Each path below is one point turned by a fixed rotation once a step. After each direction that follows a path, write how fast that rotation turns it, in degrees each step (0 if it stays still).
Each turn is a multiple of 5 degrees from 10 to 175, or 0.
path 1
[ 0.67  1.02 -0.30  1.74 -1.19  0.39 -1.34 -0.26  1.05  0.41 -0.92  0.12
 -0.59 -1.66 -0.17 -0.63  3.11  2.56 -0.73 -0.94 -2.05  1.42  0.82  2.69
  1.86  0.48  1.28 -0.46]
[ 0.57  1.20 -0.88  1.74 -0.72  0.91 -1.45 -0.80  1.45  0.92 -0.86 -0.34
 -0.31 -0.96 -0.21 -0.58  2.97  2.59 -0.64 -0.97 -1.80  1.17  0.78  2.51
  2.32  0.38  1.11 -0.89]
[ 0.81  1.19 -1.14  1.80 -0.05  1.46 -1.25 -0.71  1.53  1.59 -1.02 -0.70
  0.08 -0.27 -0.11 -0.40  3.08  2.62 -0.45 -0.83 -1.12  0.60  0.68  2.07
  2.38  0.67  1.23 -1.03]
[ 1.43  0.99 -0.92  2.06  0.43  1.30 -0.89 -0.31  1.66  1.88 -1.14 -0.77
  0.38 -0.09 -0.03 -0.35  3.21  2.77 -0.21 -0.80 -0.50 -0.12  0.54  1.55
  2.12  1.22  1.44 -0.76]
[ 2.05  0.94 -0.51  2.29  0.43  0.98 -0.59  0.51  1.25  1.74 -1.21 -0.52
  0.61 -0.33  0.13 -0.38  3.51  2.66 -0.12 -0.66 -0.38 -0.61  0.50  1.14
  1.54  1.75  1.78 -0.09]
[ 2.25  0.74 -0.01  2.28 -0.05  0.16 -0.48  1.06  0.83  1.05 -0.96  0.01
  0.46 -0.90  0.11 -0.60  3.74  2.71 -0.33 -0.91 -0.78 -0.62  0.62  1.07
  0.99  1.94  1.92  0.33]
[ 2.18  0.72  0.28  2.12 -0.66 -0.44 -0.58  1.12  0.70  0.32 -0.87  0.38
  0.02 -1.55 -0.01 -0.83  3.60  2.62 -0.54 -1.05 -1.33 -0.08  0.69  1.46
  0.86  1.66  1.93  0.39]
[ 1.52  0.85  0.17  1.97 -1.11 -0.42 -0.90  0.74  0.60 -0.17 -0.92  0.58
 -0.17 -1.82 -0.12 -0.96  3.35  2.67 -0.65 -1.07 -2.01  0.44  1.02  1.94
  1.28  1.21  1.72  0.24]
[ 0.67  0.96 -0.32  1.65 -1.20 -0.14 -1.30 -0.02  0.88 -0.19 -0.85  0.37
 -0.25 -1.66 -0.32 -0.85  3.14  2.74 -0.68 -1.08 -2.10  1.11  1.11  2.39
  1.87  0.83  1.37 -0.34]
[ 0.21  1.12 -0.87  1.63 -0.77  0.70 -1.51 -0.68  1.20  0.30 -0.84  0.10
 -0.15 -1.13 -0.24 -0.56  2.90  2.78 -0.59 -1.01 -1.72  1.25  1.04  2.60
  2.53  0.74  1.40 -0.53]
[ 0.45  1.26 -0.96  1.70 -0.18  1.38 -1.33 -0.97  1.45  1.24 -0.90 -0.39
 -0.06 -0.62 -0.07 -0.30  3.01  2.80 -0.46 -0.86 -1.12  0.91  0.87  2.23
  2.63  0.91  1.21 -0.84]
[ 1.21  1.24 -0.79  1.98  0.26  1.64 -1.08 -0.74  1.49  1.82 -1.08 -0.59
  0.07 -0.25  0.13 -0.24  3.21  2.74 -0.38 -0.62 -0.50  0.34  0.55  1.69
  2.34  1.31  1.40 -0.61]
[ 1.94  1.17 -0.41  2.21  0.33  1.47 -0.66  0.03  1.36  2.10 -1.31 -0.71
  0.21 -0.35  0.20 -0.37  3.42  2.64 -0.37 -0.56 -0.32 -0.15  0.50  1.45
  1.65  1.66  1.67 -0.23]
[ 2.59  0.87  0.01  2.41  0.00  0.62 -0.40  0.91  1.01  1.68 -1.13 -0.43
  0.17 -0.81  0.13 -0.68  3.63  2.59 -0.51 -0.66 -0.70 -0.41  0.38  1.15
  1.03  1.62  1.66 -0.05]
[ 2.48  0.66  0.09  2.31 -0.50 -0.10 -0.61  1.37  0.82  0.83 -1.04 -0.10
  0.14 -1.29  0.08 -1.10  3.74  2.49 -0.42 -0.95 -1.39 -0.34  0.40  1.35
  0.94  1.32  1.69 -0.02]
[ 1.80  0.65 -0.03  2.18 -0.92 -0.55 -0.89  1.13  0.68 -0.01 -0.83  0.21
  0.00 -1.51 -0.19 -1.05  3.48  2.56 -0.50 -1.26 -2.05  0.13  0.74  1.73
  1.13  0.96  1.70 -0.13]
[ 0.88  0.71 -0.48  1.75 -0.89 -0.42 -1.24  0.47  0.80 -0.41 -0.77  0.45
 -0.01 -1.52 -0.36 -1.02  3.21  2.77 -0.46 -1.33 -2.23  0.71  1.05  2.24
  1.86  0.71  1.66 -0.35]
[ 0.26  0.89 -0.71  1.50 -0.67  0.22 -1.48 -0.45  1.07 -0.13 -0.81  0.28
  0.04 -1.23 -0.28 -0.70  2.94  3.01 -0.36 -1.17 -1.85  0.98  1.34  2.37
  2.36  0.89  1.52 -0.36]
[ 0.13  1.20 -0.93  1.54 -0.35  1.06 -1.52 -1.03  1.26  0.73 -0.90  0.14
  0.01 -0.81 -0.20 -0.28  2.83  2.96 -0.43 -0.83 -1.03  0.92  1.16  2.35
  2.71  1.18  1.50 -0.33]
Directions:
[-0.81  0.29  0.48 -0.37 -0.49  0.24 -0.33 -0.95 -0.11 -0.38  0.22  0.65
 -0.55 -0.71  0.07  0.37 -0.45  0.23 -0.37  0.20  0.15  0.92  0.35  0.55
  0.30  0.39  0.09  0.48] => 40
[-0.29 -0.23  0.23  0.49 -0.49  0.48  0.53 -0.56 -0.01 -0.26  0.51 -0.13
  0.54 -0.61  1.02 -0.09 -0.69 -0.44  0.60 -0.72  0.25 -0.67  0.01 -0.19
 -0.21 -0.58 -0.39  0.12] => 0
